Some points, each followed by its number:
[ 60. -51. -30.  59.  57.   5.  52.  49. -45. -59. -54.] 0
[-55.  19. -49. -47.  -1.  40. -34. -25.  32.  40.  45.] 1
[ 25.  16.  41.  42. -23.   6.  32.  31. -48. -48.  -3.] 2
[-39.  13. -17. -37.  -4.   8.  30.  -5.  -9. -40.   4.] 3
[-22.  43.  51. -24. -48. -10. -37. -35. -29.  27.  37.] 4
[-40.  41.   4. -40. -47.  34. -27.  -3. -47. -49.  48.] 5
[ 60.  39.  42.  13.  11.  22. -37.  14. -53. -51.  22.] 6
[  5.  30.   4. -44. -24.  26. -42. -23.   4.  39.  53.] 7
[ 31.  27. -11.  -3.  14.  15. -43. -30.  21.  -1. -12.] 8
[  9.  35.  59.  -8. -26.  27. -28. -25. -22.   5.  42.] 9
[-23. -57. -46. -27.  47.  37.  40.  -9.  38.  43. -44.] 10
[ 46.   3.  39.  46.   3. -47. -24. -25. -31. -27. -31.] 11
[-38.  29.  -2. -42. -22.  22. -47. -45.  38.  37.  42.] 12
[ 1. -3. 10.  9. -3. 16. -3. 11. -4. 22. -9.] 13
[ 15. -32. -30.  24.  35.  18.  27.   4.  38.   8. -22.] 14
[ 37. -14.  20.  43.  50. -26.  12. -30.  23.  40. -38.] 15
[-32.  38. -13. -32. -20. -42. -39. -34.   2.   3.  10.] 16
[-14. -35. -56. -15.  51.  59.  59.  36.  35.  18.   0.] 17
[ 46.  36. -11.  18.   1.  46.  30.  49. -48. -53. -18.] 18
[ 50.  51.  59. -11. -39. -27. -34.  20. -57. -62.  48.] 19
[-27. -49. -37. -12.  44.   3.  36.  -4.  43.  34. -48.] 20
[-35.  31.   1. -25. -36. -42. -17.  -9.   3.  36.  35.] 21
[-14.  38. -35. -38.  -4.  57.  -3.  -7.  16.  -1.  12.] 22
[ 59.  35.  49.  58.   4. -36.  44.  57. -57. -54. -34.] 23
[ 25.  10.  43.  33. -10. -37. -21.  -2. -35.  40.  29.] 24
[ 34.  51.  53.  43. -42. -14. -31.  30. -45. -21.  36.] 25
[ 50.  48.  37.  46. -13. -56. -40. -31. -48. -49. -32.] 26
[ 49.  -3.  37.  48.  40. -37. -34. -23.  -6. -39. -43.] 27
[ 15.  26.  -4. -43. -17.  24. -47. -28.   0.  43.  52.] 28
[ 37.  45.  21.  27. -26.   8.   8.  20. -29. -24.  36.] 29
[-30.  45. -52. -56.  38.  43.   1.  33. -51. -59.  20.] 30
[ 53.   0.  50.  49.  57. -46. -53. -41.   0. -40. -44.] 31
[  1. -11. -20.   0.   4.  22.   6.  30. -20. -30.  -9.] 32
[ 17. -17.  13.  12.  -3.   3.  -6.   2. -19.   8.  -3.] 33
[-15.  20.  -8. -41. -27.  18. -27.  -6. -16.  -5.  34.] 34
[-17.  44.  51.  10. -48.  22.   7.  29. -37.   4.  35.] 35
[-24. -39. -11.  22.  17. -24.  36.  15.  20.  31. -34.] 36
[ 37. -29. -14.  43.  44.  -8.  56.  33. -29. -37. -57.] 37
[-31.  32.   2. -30. -31.  35. -20.   2. -46. -49.  46.] 38
[ 14.  34.  11.  22.   6.  20.  -8.   0. -27. -44.   6.] 39
[ -4.  35.   2.  11. -42.   8. -31.  -5. -41.  -5.  23.] 40
[-36.  49.  45. -30. -43.  15. -32. -34.  24.  23.  39.] 41
[  5. -30.  18.  38.  32. -26.  -9. -36.  31.  49.  -7.] 42
[ 44.   7.  18.  59. -23.  -8.  46.  52. -54. -49. -25.] 43
[ 34. -54. -43.  20.  51. -27.   4. -18.  45. -37. -54.] 44
[  1. -38. -39. -11.  29. -27.  23. -19.  33. -13. -47.] 45
[-33.  -6.  15.   8.  12. -43. -24. -37.  35.  47.   0.] 46
[ 32.  38.  54.  28. -27. -40. -47.  14. -47. -35.  26.] 47
[ -4.   0. -30. -50.  31.  31. -56. -53.  51.   5.   4.] 48
[-20. -19. -14.  -2. -17. -14.  -2.   7. -19.  34. -12.] 49
[ 60.  45. -14.  24.   6.  59.  40.  62. -57. -62. -25.] 50
[-25. -22. -27. -18.  11.  -7. -21. -20.  19.   7.  -7.] 51
[-36.   7.   5.   1. -29. -30. -34. -41.  16.  -1.   4.] 52
[ 27. -15. -21.  30. -36.  11.  44.  56. -33. -26. -23.] 53
[ 18.  35. -20.   8. -17. -49.  -2.  14. -29. -11.   7.] 54
[ 21.  42.  47.   4.  -7.  18. -53.  -9.  -9. -46.  39.] 55
[-43.   0. -17.   4.  -4.   8.  20. -15.  26.  31.   0.] 56
[-25.  20.  19.  -3. -19. -21.  -5.  -9. -32.  28.   6.] 57
[ -2. -43. -35.  18.  12. -21.  36. -17.  11. -13. -31.] 58
[ 57.  -6.  21.  54.  30. -33.  59.  46. -42. -49. -50.] 59
[-23. -44. -48. -29.  34. -20.  15. -45.  53.  49. -38.] 60
[ 57.   3.  50.  59.  15. -49.  46.  55.   7. -30. -22.] 61
[-15.  21.  19.   7. -32. -28.  12. -30.   2.  15.  -8.] 62
[ 53. -22.  46.  51.  37. -46.  30.  10. -10. -11. -38.] 63
[ 60.   3.  40.  56.  22. -21.  52.  59. -38. -56. -48.] 64
[-37. -39. -29. -35. -13. -21. -44. -42.  39.  31.   7.] 65
[-39.  38.   8. -53.   6.  59. -50. -12.  45.  40.  52.] 66
[ 35.  15.  38.  39. -42. -29.  40.  43. -42. -43. -33.] 67
[ -9.   5.  -4. -17. -13.  26.   5.  34.  -2.  -4.   6.] 68
[-52. -35. -36. -56.  31.  47. -56. -53.  51.  50.  42.] 69
[ 60. -29.  18.  36.  57. -27. -24. -12.  -9. -62. -48.] 70
[-11.  51.  37.   1. -39.  -8. -28. -12. -19.  21.  32.] 71
[-39.  -9.  -4. -15. -23.   8.  11.  39.  16.  31.  13.] 72
[  4.  29.  23. -12. -25.  28. -34.   4.   4. -20.  20.] 73
[-30.  10.  18. -43.  54. -21. -53. -50.  16.  50.  29.] 74
[  5.  29.  27.  11. -36.   5. -40. -15. -32. -33.  42.] 75
[  0.  46.  27.  -7. -47.  16. -23.  20. -49. -21.  29.] 76
Which five points above are nearest to each new point by angle? Their numbers follow each, nearest first.
[ -4. -25. -17.   8.   9.  27.   4.  17.   3.   2.  -3.] 17 14 10 32 20
[-20. -13. -17. -31. -33.  11.  24.  20.  10.   5.  13.] 72 68 3 17 56
[-14.  23. -17. -27. -23.  43.  -8. -15.  13.  -1.   4.] 22 1 66 34 12
[ -7.   7.  -4. -21.  12.  11. -34. -21.  35. -11.  16.] 48 12 69 66 1
[  2. -48. -36.  20.  12. -30.  46. -12.  10. -24. -44.] 58 45 44 37 36
[-41.  34. -15. -48. -44.  15. -44.  -5. -27.   5.  49.] 34 5 38 7 28
[-31.  30. -19. -35.  -8. -43. -51. -46.   9.   8.   7.] 16 52 21 65 12
[-31.  -2.  -3.   6. -17. -34. -21. -31.  20.  -2.  -7.] 52 46 16 65 62
[ 18. -22.  34.  40.  12. -17.  11.   4.  13.  -5. -48.] 63 61 15 27 59
[-43.  13.  47. -47. -39.  24.  -5. -21.   0.  34.  26.] 41 4 12 7 66
[ 25.  -9. -11.  30.  35. -43. -15. -12.  -3.  18. -16.] 15 42 31 27 63
[  8. -30. -15.  25.  31. -33.  39.  24.  26.  27. -26.] 36 14 20 58 15
[-10. -16. -22. -34.  33.  42. -16. -21.  30.  29.  25.] 69 48 1 66 12
[-17.  35.  -2. -26.   2. -26. -38. -35.  -9. -21.  22.] 16 52 34 4 74
[-15.  39. -36. -38.  37.  35.   2.  34. -37. -53.  12.] 30 32 3 38 18
[-25. -12.  -7. -32. -40.  22.  32.   7.  -8.  22.  24.] 72 68 34 56 1
[  9.  54.  40.   1. -52.  15. -21.  30. -54. -27.  32.] 76 35 25 19 40
[ 28.  44.  49.   4.  -6.  23. -54.  -6. -18. -47.  42.] 55 75 6 73 19
[ 41.  26. -20. -27.  57.  31. -56. -53.  42. -33.  -9.] 8 48 31 69 22
[ 28. -55. -45.  24.  49. -29.  14. -12.  43. -26. -55.] 44 45 58 14 20
[ 33.  46.  41.  34. -40.  15.   8.  43. -43. -44.  33.] 29 25 2 19 76
[ -1.  16.   2.  11. -17. -17.  -5.  11.  -9.  -8.  -6.] 54 67 47 25 26
[ 14.  17.  -4. -39.  21.  41.  -5.  38. -34. -51.   9.] 30 32 18 50 38
[ 12. -32.  24.  49.  41. -33. -18. -44.  35.  50. -16.] 42 15 46 31 27
[ -4. -51. -56. -21.  41. -37.  20. -31.  51.  -5. -57.] 45 60 44 20 58
[-17. -43.  35.  35.  -2. -32.  28. -10.  34.  23. -33.] 36 42 15 46 63
[ 13.  30. -22.   1. -12. -37.  -1.   3. -18.  -6.   4.] 54 26 16 47 19
[ 26.   9.  40.  28.  -5. -30. -23.  -1. -31.  30.  23.] 24 47 25 33 71
[-30.  13.  -8. -31.  25.  27. -15.  -2.  -3. -24.  26.] 30 38 22 5 66
[-26. -38. -33. -22.  29.  33.  37.   2.  24.  34. -28.] 10 20 17 60 14
[-46. -41. -39. -31. -33.  37.  35.  44.  47.  21.  -6.] 72 17 10 68 56
[-34. -46.  27.  21. -15. -31.  28. -21.  32.  37. -26.] 36 42 46 56 60
[ -2. -19. -24.   1.   5.  52.  41.  33. -15.  18.  -6.] 17 68 32 53 10
[ 37.  35.  47.  30. -45.  50.  27.  59. -61. -59.  13.] 2 29 18 50 43
[-20.  35.  -8. -24.   6. -37. -40. -44. -16. -21.  26.] 16 52 74 4 21
[-33.  58.  56. -37. -58.  -8. -50. -50. -38.  31.  48.] 4 71 41 9 57
[-13.  52.  31.  -8. -41.   2. -32.  -3. -24.   7.  35.] 71 4 76 40 9
[-55. -48. -46. -53. -17. -14. -47. -44.  54.  43.  16.] 65 51 69 1 12
[-22. -19. -27. -42.  32.  40. -23. -36.  40.  41.  31.] 69 1 48 66 12
[-17.  -3. -16. -20.   8.  12.   6. -46.  32.  22. -13.] 60 48 69 56 51
[-33. -45. -28. -11.  38.  -2.  39.   3.  41.  33. -40.] 20 10 36 60 45
[ -9. -14.   4.   4.  -7. -40.   2. -11.  14.  29.  -6.] 46 42 36 62 49
[ -2. -31. -21.  19.   1. -19.  41.  -4.   1. -18. -30.] 58 45 37 36 44
[-49. -13. -49. -27. -58.  27.  59.  52. -32. -11.  -6.] 68 53 3 72 32
[ -1.  13.  11. -31. -29.   8.   1.  -5. -13.   2.  32.] 34 5 7 4 38
[ 26.   4.  35.  30. -11. -35. -11.   3. -25.  32.  18.] 24 25 47 33 11
[-12. -12.  -1.  -5. -14.  -1.  40.  11.  -2.  26.  21.] 72 56 49 36 17
[ 60.  48.  50.   4.  22.  15. -56.   4. -51. -49.  32.] 6 55 19 39 47
[ 41. -48.   2.  46.  31. -33.  56. -18.  32.  53. -35.] 15 42 36 14 63
[-52.  42.  -8. -40. -49. -43. -24. -15.   3.  40.  52.] 21 16 4 41 12
[-46.  39.   7. -50. -32.  20. -54. -50.  41.  44.  52.] 12 41 66 7 1
[-26. -15. -22. -33. -18.  19.  21.  14.  17.  12.  16.] 72 68 1 17 56
[-29.  21. -31. -47. -41.  43. -48. -29.   1. -29.  37.] 34 5 38 22 12
[-11.   0.   2. -27. -23.  34. -24.  33. -13.   2.  20.] 68 34 5 38 73
[ 15.  -9.  15.   4.  -4.  15. -15.  -5. -19.   8.   7.] 33 9 6 24 13
[-18. -30.  20. -20. -28.   5.  33.   6. -31.  28.  -3.] 49 72 57 13 35
[-43.  44. -11. -47. -24. -32. -56. -50.   4.  11.  23.] 16 52 12 21 41
[ 15.  29. -33. -50.   3.  47. -37.   1.  16. -40.  26.] 22 34 30 73 48
[-46.  42. -24. -47. -17. -46. -56. -53.  13.  11.  16.] 16 52 21 12 65
[  5. -25.  18.  36.  54. -40. -15. -50.  48.  50. -19.] 42 15 46 60 31
[  8. -20.  -4.  -7.  -6.  45.  27.  -3.  -2.  29.  14.] 17 10 13 68 22
[ 12.  35.  -8.  -2.  22.   5. -53. -31. -13. -43.  26.] 55 8 75 39 6
[-35.   9.  15. -25. -43. -25.   1.   5.  26.  11.  14.] 21 41 72 52 62
[-23. -29. -36. -53.  47.  56. -31. -37.  48.  47.  39.] 69 48 1 66 51
[ 15. -22.  18.  36.   6. -56. -28. -25. -19. -17.   7.] 11 31 27 26 70
[-52.  51.  40. -43. -36.  24. -56. -41.   0.  27.  52.] 41 4 12 7 71
[-1. -6. 50. 24. 41. 27.  4.  1. 22. 47. 42.] 42 13 66 74 15
[ 37. -22. -40. -24.  -4.  53.  33.  27.  13.  -8.   7.] 17 32 68 14 50
[-30.  29.  10.  -7. -38.  20.   7.  -3. -28.  18.  32.] 35 71 4 40 5
[ 12.  35.   8.  24.  12.  21.  -5.  -9. -25. -43.   4.] 39 6 18 55 50
[ 44. -22. -24.   8.  44.  50.  -2.   7.   7.   2. -16.] 14 17 0 10 44
[-20. -16. -10.  -3. -17. -10.  -4.   3. -12.  29. -12.] 49 72 57 65 36
[ 15.  31.  52.  -6. -19.  26. -21. -18. -24.  -6.  33.] 9 55 75 73 71
[-20. -45.  -8.  36.  25. -30.  49.  23.  26.  40. -41.] 36 20 58 14 10
[-21. -41. -13.  27.  22. -27.  37.  17.  24.  33. -37.] 36 20 58 14 10
[ -4.  29.  21. -17. -35.  22. -34.   2.  -5. -18.  16.] 73 76 5 75 55
[-34.   7. -37. -26. -35.   8.  10.  25.  14.   9.  16.] 72 68 1 22 56
[ 19. -49. -43.   8.  33. -17.   2. -13.  39. -22. -36.] 44 45 58 14 20
[-23.  16. -14. -47. -23.  18. -34. -18.  -9.   5.  36.] 34 7 12 28 1
[-33.  -9.  -8. -43. -49.  37.  40.  14.  -9.  31.  39.] 72 68 34 1 22
[ 51. -33.  41.  51.  54. -45.  38.   9.   3.  -4. -49.] 63 61 15 59 37
[ -9. -15.  -3.  37.  18. -29.  32.  11.  22.  32. -11.] 36 15 42 14 20
[-39.   7. -43. -27. -42.   2.  14.  33.  16.   8.  23.] 72 68 1 21 3
